A state moves one step at a time under one of 3 hidden systems, and each row is a state written as 32 numbers. Each run below is a few steps of one system.
H, trace 1 (5 x 32):
[[-21  14  46 -19 -32   1 -14  -7  20   3  27   1  -5   7  -7  46  -8  -1
    6 -22   0   6 -24  36  22  -9  45 -29 -14 -33   4  -3]
 [-20  15  46 -18 -31  -3  -8 -10  22   1  26   3  -2   7  -7  42  -5  -2
    4 -22  -2   8 -21  37  23 -11  44 -30 -17 -33   5   0]
 [-18  19  46 -19 -36  -4 -12  -7  23   3  28   3  -2   3  -9  43  -1  -5
    4 -23  -3   7 -23  36  25 -10  46 -30 -16 -34   8  -1]
 [-18  15  44 -16 -32  -9 -10  -9  24   7  27   7  -1   7  -8  43  -5  -2
    5 -21  -3   7 -22  40  24  -7  48 -33 -18 -32  10  -5]
 [-18  16  42 -20 -34 -10 -10  -6  28   7  25   6  -2   7  -8  42  -3  -4
    3 -17  -2  10 -21  37  21  -9  49 -37 -16 -35  10   2]]
V, trace 2, 5 rows:
[[  0  12  10 -12  26  67 -41  14 -29 -32   7  -9 -33 -13  23 -12  -1  24
   12 -15  13 -13 -15 -17   3  12 -50  31   6  10 -27  17]
 [  3   9  18 -24  17  76 -47  22 -19 -37  12   5 -26 -19  14 -19   6  32
    2 -16   7  -6 -22 -12  -3   6 -52  22   0  10 -27  13]
 [  3   8  28 -37  10  75 -54  26  -7 -36  15  16 -21 -26   5 -22  14  42
   -8 -15   4   3 -29  -3  -9  -1 -50   5  -3  11 -22   8]
 [  2   4  33 -45  -2  69 -49  27  10 -36  15  25 -16 -23  -2 -23  18  49
  -14 -17   3   9 -34   9 -10  -5 -42 -13 -11   7 -20   2]
 [  4   6  36 -46 -15  56 -42  25  17 -28  17  38  -6 -26 -13 -20  22  48
  -19 -15  -1  19 -36  20 -10 -12 -33 -27 -18   3 -13  -2]]
Z, trace 3 (5 x 32):
[[  9 -16 -39  19 -10 -75  39  -1  26  32 -26  13  30  10 -10  -9  12  -9
  -12  28 -26  11  16  -5 -20  -9  13 -18   4   8  21 -14]
 [  8 -16 -31  15 -17 -74  38   0  36  33 -22  18  30   8 -13  -9  10  -6
  -14  26 -25  16  13   3 -17 -11  17 -25   4   2  22 -19]
 [  6 -15 -23  10 -24 -71  34  -2  36  35 -17  22  30   8 -16  -3  11  -4
  -19  19 -25  20   8   9 -13 -13  23 -31  -3   0  21 -20]
 [  4 -12 -12   5 -32 -65  31  -2  42  28 -10  25  28   5 -17   1   9  -1
  -15  18 -24  22   1  18 -10 -13  31 -38  -7  -7  24 -18]
 [  0 -11  -2   0 -34 -60  26  -1  45  26  -5  24  27   1 -23   8  12  -1
  -17  11 -18  20  -6  25  -9 -16  32 -44  -8 -11  21 -20]]
V, trace 4:
[[ -8  -1  -2  14 -31 -71  38 -15  30  34  -3  10  22  17 -10  29   2 -20
   -5   8 -14   8   2  20   3  -9  50 -33  -9 -19  25 -14]
 [ -7  -3 -13  27 -21 -79  45 -21  20  31  -9  -3  15  20  -2  34  -6 -32
    2   7 -13   1  10  15  10  -2  52 -19  -4 -15  24  -9]
 [ -6  -3 -20  34 -10 -78  44 -24   6  36 -15 -15  12  22   5  35 -10 -39
   11   8  -9  -5  17   6  10   2  47  -2   6 -15  20  -5]
 [ -5   3 -24  40   3 -65  38 -24  -5  30 -12 -24   3  22  13  34 -18 -41
   18  11  -7 -13  20  -4  11   7  38  14  13 -12  15   0]
 [ -5   2 -27  40  15 -52  33 -20 -15  23 -15 -31  -7  24  20  31 -22 -40
   20   8  -4 -21  21 -14  13  14  30  31  18  -6  11   7]]
H, trace 5, 5 rows:
[[  4  -7 -49  40  11 -69  40 -10  -1  30 -30 -13   9  16  12   1  -7 -30
    4  25 -17  -7  28 -20 -10   7  13  20  18   7  12  -1]
 [  3  -5 -43  41  17 -60  34 -14  -9  27 -30 -19   1  18  17   6 -11 -33
   10  19 -14 -15  28 -20  -1  11  14  28  21   6  11  -2]
 [ -2  -4 -38  39  23 -47  29 -12 -17  20 -27 -29  -3  19  19  11 -15 -36
   15  19  -9 -20  25 -24   4  14   9  39  23   4   8   4]
 [  0   4 -27  38  26 -28  19 -10 -25  15 -19 -30 -13  18  27  11 -19 -34
   19   8  -1 -23  22 -24   6  19   9  44  26   0   3   7]
 [ -2   8 -19  31  29 -12   8 -13 -32   5 -14 -34 -19  14  32  14 -18 -30
   22   3   2 -28  17 -24  10  19   2  45  27   3  -4  13]]
Z, trace 6 (5 x 32):
[[ -5  16  13  -5  26  59 -34   7 -35 -30   9 -15 -35  -8  28   4  -8  10
   18 -22  13 -18 -15 -14  12  14 -32  36   7   4 -25  22]
 [  3  10   6   2  30  53 -30   6 -39 -29   4 -20 -35  -8  27  -5  -7   6
   19 -15  14 -20  -7 -19   5  17 -38  41  14   7 -21  20]
 [  2   7  -8   4  33  49 -25  10 -39 -23  -4 -19 -32  -5  28 -13  -6   8
   15 -10  11 -19  -3 -26   0  16 -46  41  16  17 -22  19]
 [  6   5 -16  11  31  38 -21   7 -38 -18 -11 -15 -26  -4  27 -20  -3   7
    9  -3   8 -18   0 -30  -3  15 -49  42  18  20 -22  18]
 [  8   0 -27  16  32  30 -13  11 -33 -14 -16 -12 -20  -7  27 -27  -1   5
    9   2   5 -17   6 -34 -12  16 -50  41  16  27 -18  16]]

Which system made each of these runs?
trace 7:
[[ -8   5  39 -36 -37   6 -21  12  36  -5  22  34   5 -11 -21   7  21  28
  -17 -13  -7  23 -32  33  -1 -19   9 -52 -23 -14   1  -7]
 [ -6   2  32 -27 -39 -18  -9   5  42   9  17  29  15  -4 -21  14  14  18
  -15  -8 -13  24 -24  41   4 -20  26 -53 -17 -22  10 -11]
 [ -9   2  24 -18 -43 -40   4  -2  44  20  12  24  17   5 -22  23  12   6
  -12  -2 -14  19 -16  35   6 -17  41 -50 -17 -23  17 -13]
 [ -9   2  15  -4 -39 -55  18  -9  42  27   4  17  19  11 -19  31   5  -9
   -8  -1 -12  17 -10  32   7 -12  50 -46 -15 -23  22 -13]
 [-10   1   3   9 -32 -68  32 -18  31  30  -1   8  18  18 -12  35   1 -21
    0   3 -15  11  -2  23   9  -9  54 -33 -10 -21  19 -12]
 [-10   1  -3  23 -20 -71  40 -23  19  31  -2  -5  15  21  -3  38  -7 -30
    8   3 -10   0   6  18  11  -3  57 -21  -4 -24  22  -9]]
  V
trace 8:
[[  1  -6 -41  38   0 -75  45 -16   1  35 -27 -11  10  19   7  11  -7 -32
    6  21 -14  -7  24 -13   1   2  25  12  15   1  19  -3]
 [  1  -4 -37  41  10 -64  41 -18  -5  30 -26 -20   3  22  16  18 -12 -37
   11  18 -13 -12  27 -17   2  10  24  21  19  -2  12  -2]
 [  0   0 -31  40  16 -52  36 -17 -15  25 -18 -28  -5  23  21  23 -15 -37
   18  15  -9 -21  23 -19   8  13  24  31  19  -4   8   6]
 [ -3   2 -22  36  22 -33  22 -18 -24  18 -17 -35 -11  22  28  28 -22 -39
   25   8   0 -26  22 -17  13  18  21  37  23  -6   3   7]
 [ -6  11 -15  31  22 -14  10 -16 -29  12 -11 -37 -20  21  29  26 -21 -34
   27   0   3 -27  15 -18  17  20  13  44  23  -7   0  15]
 [ -8  13  -7  24  26   5  -6 -14 -37  -2  -4 -35 -29  14  33  23 -19 -27
   28  -8   7 -26  11 -18  18  20   5  47  20  -7  -9  19]]
  H
trace 9, 6 rows:
[[  6  -7 -48  37  18 -52  31 -11 -12  24 -30 -20   5  18  16  -3 -10 -27
    4  23 -14 -15  29 -27  -8   8  -1  28  24  16   9  -1]
 [  8 -12 -50  37  15 -61  37  -8  -3  26 -34 -10   9  16  16  -6  -5 -23
    6  28 -18 -11  27 -23  -9   7   2  22  22  12  13  -3]
 [ 10 -13 -50  38   8 -61  39  -6   3  30 -31  -7  14  16   7  -9  -5 -19
    3  28 -20  -4  28 -23 -15   5   2  15  20  13  13  -7]
 [ 11 -13 -53  32   3 -72  40  -6   9  31 -33   0  17  16   2 -11  -1 -18
   -6  26 -21  -1  24 -17 -17  -1   9   6  14  12  21  -7]
 [ 10 -16 -44  27  -2 -73  40  -4  18  34 -31   5  20  15   0  -9   5 -15
   -7  29 -23   8  23 -13 -19  -1   9  -4  11   9  20 -11]
 [ 12 -15 -40  24  -9 -75  42  -3  23  38 -26  11  25  12  -3  -8   5 -14
  -10  28 -25   9  18  -6 -18  -3  13 -13   7   8  21 -13]]
  Z
trace 10 (6 x 32):
[[ -7   6  37 -31 -42  -3 -14  11  42   2  18  34  12  -9 -22   8  18  25
  -18 -10  -8  25 -28  31   0 -22  16 -55 -24 -17   6 -14]
 [ -9   2  27 -22 -41 -29   1   2  44  13  13  30  19  -3 -23  18  13  13
  -17  -4 -16  24 -18  35   1 -20  36 -53 -19 -22  15 -13]
 [ -8   1  20  -9 -41 -49  11  -4  43  24   6  25  20   9 -20  25  11  -2
  -12  -3 -14  21 -11  33   2 -18  44 -47 -17 -22  20 -14]
 [-10  -1   6   6 -37 -61  26 -14  32  29   1  14  20  14 -13  31   2 -12
   -6   3 -14  12  -1  29   6 -15  51 -37 -11 -24  20 -14]
 [ -9   0  -1  17 -27 -72  38 -18  26  31  -1   4  19  18 -10  37  -3 -26
    3   5 -11   4   1  22  10  -5  54 -28  -7 -18  22 -11]
 [ -9   1 -11  28 -19 -74  44 -24  11  32  -6  -9  13  22  -2  38  -8 -33
    7   3 -11  -3  11  14  10   0  54 -13  -1 -18  23  -9]]
  V
trace 11, 6 rows:
[[ -2  15  17  -3  27  63 -38   8 -37 -31   9 -17 -33 -10  24   2  -6   9
   18 -21  16 -17 -13 -14  11  12 -36  34   8   6 -23  18]
 [ -2  12   5  -2  27  58 -32   7 -40 -31   4 -17 -33  -9  25  -7  -5  11
   17 -17  12 -17  -9 -18   5  16 -40  37  13  12 -20  20]
 [  3   7  -6   5  31  52 -27   9 -38 -24   1 -18 -31 -10  28 -12  -5   7
   16 -10  10 -17  -6 -25   0  15 -44  40  12  13 -21  19]
 [  4   6 -13   6  32  42 -24   8 -36 -21  -8 -13 -27  -9  27 -19  -6   8
   12  -5   6 -14   0 -28  -4  16 -48  40  15  22 -19  18]
 [ 11   2 -21  13  35  33 -16   7 -35 -16 -16 -10 -24  -5  25 -28   2  12
    8   3   5 -15   7 -33  -7  14 -48  40  16  24 -18  15]
 [ 14  -5 -32  16  34  25  -9   9 -30 -14 -21  -9 -15  -7  20 -37   3   8
    7  10   2 -12   5 -33 -14  14 -52  39  17  29 -14  11]]
  Z
trace 12 (6 x 32):
[[-15   4  23  -9 -42 -47  11  -7  38  20  13  14  15  11 -19  31   4  -5
  -11  -5 -14  18 -12  35  10 -16  50 -47 -15 -28  20 -12]
 [-12   4  13   3 -35 -59  25 -14  31  25   7  12  17  14 -10  34   5 -15
   -3  -4 -12  11  -6  30  11  -9  57 -41 -14 -27  19 -11]
 [-13   0   5  16 -28 -67  35 -20  21  30   0   0  16  18  -6  39  -7 -24
    5  -1 -12   3   2  22  13  -8  60 -25  -8 -24  22  -7]
 [-11   2  -5  25 -20 -67  38 -22   9  33  -4 -12  10  24   1  44 -10 -33
    9   0  -9  -4   8  13  16  -1  57 -11  -2 -22  17  -3]
 [-11   7 -10  35  -9 -65  39 -24   1  29  -7 -22   4  23  11  41 -15 -43
   18   4  -4 -13  16   6  17   6  52   4   6 -19  19  -4]
 [-11   7 -14  35   6 -53  30 -25 -13  25 -11 -30   0  25  18  40 -21 -44
   24   2  -3 -19  17  -4  18   9  45  20  12 -18  13   2]]
  V
trace 13, 6 rows:
[[  4  -1  21 -34 -32  14 -20  21  32  -9  11  45   9 -20 -21 -19  28  41
  -22  -4 -10  28 -32  25 -13 -19 -14 -49 -21   2   0 -11]
 [ -1   0  21 -28 -36  -8  -8  15  41  -2   6  41  18 -12 -23 -10  25  30
  -22  -3 -16  28 -23  29 -13 -20   3 -54 -18  -6   8 -12]
 [  1  -5  13 -18 -41 -34   5   8  49  15   2  35  26  -5 -24  -1  18  20
  -22   5 -20  29 -17  28  -8 -21  21 -54 -16  -8  16 -18]
 [ -4  -8   3  -7 -37 -56  18   1  46  24  -3  29  27   1 -22   7  15   1
  -21  10 -21  19  -9  24  -6 -18  31 -49 -15 -13  21 -18]
 [  1  -8  -5   6 -32 -70  34  -7  40  30  -5  20  25  11 -17  14   8  -8
  -12  10 -20  17   1  20  -4 -14  42 -40  -8 -12  25 -18]
 [ -2  -6 -13  17 -26 -83  42 -11  27  34 -12   6  23  16 -12  20   2 -19
   -5  11 -18  12   5  15   0 -10  46 -27  -6 -12  26 -17]]
  V
trace 14:
[[-13  20  39 -14  10  58 -38   2 -24 -31  28 -14 -37  -7  17  26 -11   7
   20 -32  16 -19 -21  10  25  11  -6  15  -5 -13 -22  18]
 [-11  17  47 -21   6  65 -41   1 -20 -32  26  -6 -32 -10  14  18  -4  12
   10 -31  20 -10 -29  14  22   4 -11  10 -11 -14 -21  16]
 [-12  19  51 -28   0  68 -38   6 -12 -34  30  -2 -29 -11   8  18  -1  19
    9 -32  13  -6 -31  16  18   3  -7  -1 -13 -12 -18  12]
 [-11  17  53 -33  -8  63 -44   9  -2 -31  31   6 -21 -16   1  17   3  26
    1 -30  14  -1 -34  21  16  -1  -6 -12 -16 -15 -18   9]
 [-12  16  55 -35 -15  54 -38   9   6 -29  32  14 -16 -13  -4  23   5  24
   -1 -29  11   5 -36  27  16  -7   1 -20 -17 -14 -14   5]
 [-11  14  55 -34 -26  45 -34   8  15 -22  31  16 -11 -15  -9  22   5  25
   -1 -30   8  10 -37  32  13 -11  11 -33 -20 -21  -9   3]]
  V
